Each row is where one point has got to under a steady rotation. How many steps took it there?
The counts run from 0 to 639.
[ -2  45 -25  48  -8  39  -3   9 -22  33   0   9  17  15   2  10  -9 -30
   3   6   4   0   7  18  33  33 -29  28 -31   5  27 -42 -18 -11 -58 -49
 -27  19 -15]
533
[  8  -9   1  25  -2  15 -59  17 -23  -7 -23  26  -7 -36  -9 -26   5 -25
  22 -60  47   9  17 -13   5 -41  21  18  41 -17   8  26 -18 -12   5  -9
  24 -22  24]
263
[  5 -25   3 -78   5 -22   2 -23   9 -17 -28 -29 -10   0  16 -24  -4  -3
  -8   4 -41  21  14  14 -30 -25   9   2 -26 -35   8  63 -23  25  19  38
   7 -17 -10]
461
[ 14  22 -12  -9  -6  -8  19 -26  -9  16 -16  -8  19   8   7  -3  35  -7
 -18  30 -34  11   6  35 -27  15 -34 -15 -32  21 -23 -49   8  -8 -57  28
 -37  16 -54]
434
[-25  41  23  38   2   2  47 -34   6 -52  11  -2 -17 -11  24  32   9  15
  20 -22  28 -11  -8  -6 -21   6  54  27 -18  -4   1 -27 -18  22  31 -33
  -9  14 -17]
351
[ 17  -1  16 -11 -29   8   5  -9 -21 -14 -36   6 -23  14  28  -6 -19  30
 -17  21 -24  63   6  10 -28 -52 -44  12  25  15  -4 -43  28 -32 -35  23
  -5 -22   3]
206
[-35  30 -40  15  10  18 -10  19 -16  27  -1 -44  20  -7  26   4 -12 -13
  -4  30  28 -46 -13 -16 -29  41  33 -14 -63   5   5 -25  11  32   7  13
 -20  -7  -1]
317
[ 13  -2   5 -13 -43  33  -5  -1 -33   6  -5 -10  -7  10 -14  20 -38  34
 -18   5  -7  42  -9   7 -16 -31 -35  25  11   8   6 -67  29 -26 -42 -27
 -11 -31   5]
552
[  0  -4  14  57 -18 -24  19 -24   0 -12   5  33 -29 -24  -5   3  30 -32
   4   0  22  20 -19  42  46 -12 -20   9 -24   6 -18  -8 -46  19 -46  -8
 -19  47 -12]
250
[ -4  -7   3  40 -39   1  11 -62  23 -28  25   3 -63 -21  39  17 -17   3
  11  61  17  21  -2 -22  35 -23  -6  -2  -1  12  20 -21  -3  -2   1 -11
  18  -3   0]
346
[-22  22  18  42 -19  -1  35 -15  -7 -29  12  -6 -12  -9  16  32 -10  40
 -11  21  31  -5 -37  -6 -31  -4  15  -5 -10  30 -27 -84  41   9   3  -7
 -20   3   1]
574
[-17  36  -2  71  12   4   6  33 -14  40 -10  20  11  17   1   0  25  -6
   5   5  28 -22  -8  11  -7  38 -26   1  -4  37 -33 -58  37 -14 -11 -10
 -41  22 -12]
413
[  0 -40   1 -24   6 -18 -14  10  -4  -1 -16   9   3 -23   1 -20  13 -22
  -9  16   0  42 -18 -13   6 -62   2 -24  12 -14 -21  38  -9  15 -33  71
   8   7  46]
239
[ -7  24  20 -49  -9  10  39 -23 -12 -51 -12 -31  35  24  -2  48 -23  47
 -14 -25 -37   6  -6  21 -45  -4  23  20   0 -10   4 -37   1  -1   6 -20
  -8 -19 -11]
331
[ -5 -25  32 -18 -33 -24  13   1 -28 -13 -28 -12 -24 -17  -7  -7  13  16
 -25 -10   0  36 -34  38 -54 -43  -6  14 -33   2 -41 -33  11  19 -24  18
 -31 -14  -9]
455
[-31  19 -18 -16  10 -13  37 -11  18 -19   4 -51  17   5  22  19 -18  11
  -8  32  -3 -38 -23  11  -4  46  34 -12 -67  -1   7   9 -11  43  30  14
 -12  11  -5]
93
[  6 -23 -23 -13   2  -4   2 -43  26 -21  53  -1   4 -26   7  20   6 -13
  -6  57  -8   6   3 -34  47 -24  14 -44  10  -9   4  12 -17  14 -21  41
  34  16  28]
119
[ 14  47 -29  -4 -13  45   1 -21 -13  -4 -31 -24  15  27  23  10 -34 -12
   0   0 -31  17  34  31  13  15 -20  33 -21   0  56 -15 -25 -21 -30 -44
   0 -11 -27]
308
[  0  19  -1 -10 -24  39   3  14 -33   9 -11 -15  26  18  -5  30 -28  26
 -20  10 -11  43 -13   2 -23 -23 -27  14   4   6  -1 -73  29 -23 -59 -14
 -18 -16  16]
553
[  5  -8  29  39  -3   2 -22 -17   1 -18  14  42 -45 -42  18  -7  38  -7
  28 -20  43  11  13 -46 -12 -48  41  -2  44  -5 -15  -6   5 -14  17  13
  22  -7   4]
608
[-19 -11  18   8 -16 -23  18  26   6  47  -2 -15 -44  26   6 -19 -16  25
  -2  26   5  -9 -32  12 -26  43 -35  10 -48  16 -26 -16  46  14  34 -21
 -34  -5 -22]
193
[ 11  23 -16  -2  -2  -1  15 -23 -16  32 -22  -5   2   8  16  -7  38 -25
 -13  21 -32  21  11  34 -38  17 -29  -2 -61   8 -15 -38  -1   8 -53  18
 -40  14 -58]
435
[ 15   3  15  -2  13   9 -13  22  -6 -45 -23  22  46  12 -31   9 -12  21
   5 -72  -4 -12  23  24  24 -22   3   7  74   1   6  25 -19 -34  18 -10
  26   0  28]
266
[-18  21  14  84   4 -10   5  -5   6 -28 -13  33 -28 -20  48  -9  12 -11
  18  13  49   8   0 -12  39 -34   4  -3  23  22  -5  -7  -6  -4  10  29
  14  25  26]
2
[ -4 -18  40 -11 -28 -33  31 -13 -13 -50 -23 -18  -9   2 -15   7  -1  56
 -18 -15  -4   3 -33  48 -44 -19  -6  -8   3  28 -44 -45  24   5  17  12
 -12 -10 -16]
453
[ -5  29 -19  10 -23  17  24 -47 -17 -14  -8 -25  -3 -11  22  14   3 -13
 -17  35  -9  18  -3  35 -11   3   5  11 -64  -2  15 -46 -29  23 -55  -8
 -31  18 -41]
89
[ 22 -25  -4 -55  -9  -4  -2  16  -3  33 -10  -9  21  34 -51 -11  -8  -2
 -12 -27 -48  -1   4  55   0  28 -35  20 -30 -12  -6  21 -14   1 -23 -27
 -17  -3 -29]
51
[  5 -23   1 -40   1  13 -19  46 -18  76  12   8  10  18 -31 -12  14  -1
 -13   2 -20  28 -16 -19 -38   1 -33   4 -10 -11 -27 -23  30  -7 -53   0
 -36  -9  11]
174
[  1  54   4  71  31   5   9   3  15 -13  -6  44  15  12  10   5  31 -14
  33 -29  19 -29  34   4  27  29   7  -1  32  19   2  -8  -9 -23  15 -16
   1  38 -19]
632
[ -1  37 -23   3  -4  16  29  -2   4  -9 -12 -34  36  48   8  28 -52  15
 -16  23 -36 -13   9  40  30  48 -34   9 -20  19  28 -19  -2 -12  -9 -28
  -6   8  -6]
310
[-16 -32   7 -12   3 -23 -12  31   8 -29 -14  -8   4 -15  -2 -20 -26  11
   6 -27  24 -15 -14  -9  14 -25  33  -3  20 -12  -3  66  -7  23  58  28
  28 -15  55]
483
[-13  16  55  42  -1 -25  29  -2   5 -46 -21  32 -30   3   4  -3   9  16
  24 -64  24   4  -1  24  -1 -12  17  42   5  -7 -17  22 -24   9  44 -34
  -9  13 -14]
6
[  7 -50 -19 -50 -37   6 -52   2 -26  24  -6 -38 -12 -31 -17 -19  -6  11
 -24   3   5  -2 -10   7 -55 -21   7 -18 -20  -6  -9 -18  26  11 -10  21
   1 -52  -6]
76
